184.83	149.74	187.05	145.15	174.44	-110.92	185.95
-176.72	-134.27	-178.88	-165.82	-175.49	240.02	-182.17
6.02	-6.79	7.44	-31.32	-13.37	-9.92	1.43
yields 145.15

-4.89	-2.52	-13.13	-10.40
-9.62	0.25	-10.83	-3.10
-3.53	1.42	15.98	-18.29
yields -10.40

1.829	-2.033	0.747	-1.856	-0.621	-1.126	1.095
-1.021	-1.311	-0.453	-0.149	-0.777	0.007	-1.288
yields -1.856

1.832	1.340	0.263	0.498	0.318	-1.738	0.521 yields 0.498

51.7	108.8	60.0	42.6	47.9	156.3	8.6
12.7	-89.1	42.8	137.9	58.5	-141.6	179.8
53.7	94.0	76.2	41.0	63.6	116.7	47.1
yields 42.6

-0.908	1.323	-0.528	-0.975 yields -0.975

0.017	0.151	0.026	-0.141 yields -0.141

-0.60	-0.98	1.11	-1.10	-0.54	0.81	0.57 yields -1.10
---
[[ 49  -6  13  27   3 -20 -12]
 [-17  -6 -16 -27   7  -8   6]
 [-18  17  -5  -7  -5  21   4]] → -27

[-29  19  56  61  27 -21 -57] → 61

[[ -5  -2  16  -1 -58]
 [ -9  20   2 -55   8]
 [ -4  -5  15   1 -58]] → 2

[ 53 -33  26  -6  18] → 26

[-38 -18   0 -17  59 -29 -44] → -17

[-27  -5  44  10  10  14 -56] → 10
---
[ 12  42 -48 -21]	42, 12

[[132 249 224 111  99  72  49]
 [ 86 165 149 173 110 135  65]
 [111 219 197 132  97  90  49]]	249, 224

[227  13 162  96 217 222]	227, 222

[161  93  42  98 245]	245, 161

[82 14 43 25]	82, 43

[[8301 2945 1754 3647]
 [6795 3812 2691 7225]]	8301, 7225
---
array([-48, -34,  63, -20, -58,   5]) Answer: -20

array([[-19,   6,  36,  10,  50],
       [ 33,  -4,  36,  29, -25]]) Answer: 10

array([[ 47, -67,   5,  49, -45],
       [ 52, -42, -46, -46,  52]]) Answer: 49

array([35, 58, 28,  8]) Answer: 8

array([[-26,   4, -37,   9, -34,  27, -41],
       [-38,  55,   2,  63,  68, -69,  57]]) Answer: 9

array([ -5, -56,  25,  -8, -12,   4]) Answer: -8

array([[-58,  45,  26,  17, -30,  11],
       [-43,  48, -54,  23,  -9, -16]]) Answer: 17

array([[ 51, -32,  59,  -8,  16],
       [  0,  -2,  22,   1,   4],
       [ 49, -25,  41, -18,   6]]) Answer: -8
---
array([ 53,  15,  32, -29]) Out: -29, 53

array([ 65,  51, -24,  22,  20]) Out: 20, 65

array([[  8,   3,  51,   1, -22,   4],
       [  7,   6,  54,   1, -23,   4]]) Out: 4, 7

array([-33,  39, -15, -37,  65, -46,  30]) Out: 30, -33

array([[ 66,  11, -43,  62],
       [ 42,   0,  61,  44],
       [ 42, -43,  -9,  42]]) Out: 62, 42

array([[ -2, -11, -27, -11, -34,  38, -44],
       [-27,  36, -26,  28,  27, -24,  13],
       [-49,   9, -41,  40, -13,  29, -34]]) Out: -44, -49

array([[ 39,  32, -18, -35,  47,  26, -34],
       [-33, -57,   8,  55, -33, -10,  45],
       [ 33,  56,  -9, -57,  30,  17, -44]]) Out: -34, 33

array([[ 26,   8, -21, -30,  11,   9],
       [-16, -25, -25, -40,  -6, -66],
       [ 16, -34,  20,  58,   3,  48]]) Out: 9, 16
---
[[-20, -55, 7, 30], [2, -56, 27, 37]] >> -20
[[-53, 34, 59, -20, -4, 6, 22], [-51, 17, 40, -19, -4, 5, 22], [-52, 34, 57, -20, -3, 6, 22]] >> -53
[[-21, 4, -11, -10], [17, 16, -29, 25], [-46, 69, 19, -2]] >> -21
[[-69, -18, 6, 5, 26, -48, -46], [-21, -1, 12, 13, 6, -41, 24]] >> -69
[3, -32, -53, -15, 42, -22] >> 3
[27, 3, -18, 0, 57, -29] >> 27
[-8, 14, -35, -19, 69, 19, 42] >> -8
[-11, 17, 32, -53, 52, -4] >> -11
---
[-58  -6  -1  -3 -44 -33 -19] ⇒ -19
[ 27   4  16 -65 -16   9] ⇒ 9
[  2 -35 -11  -1 -55] ⇒ -55
[ 43 -13  22  -3  54] ⇒ 54
[-46 -35  42  40  69] ⇒ 69
[  2 -11  53  21  26  20] ⇒ 20
[-52 -13  49  50  24] ⇒ 24
[  1 -29 -19  15  53 -68  21] ⇒ 21
---
[150, 225, 113, 167, 60] Out: 113, 225
[19, 20, 39, 93, 49] Out: 39, 93
[[-2, -26, 1, -12, 9], [-11, -24, 25, 22, -6], [-5, -13, 0, -9, 14]] Out: 25, 25
[[5, 4, 3, 3, 2], [0, 7, 5, 8, 0], [1, 6, 5, 7, 1]] Out: 5, 8
[228, 168, 11, 93, 63] Out: 11, 228
[-345, 492, 405, -522, 634, 890, 239] Out: -522, 890
[70, 71, 78, 15, 45, 72, 84] Out: 15, 84
[323, 160, 708, 600, 838] Out: 708, 838
[209, 42, 69, 102, 125, 71, 120] Out: 102, 209
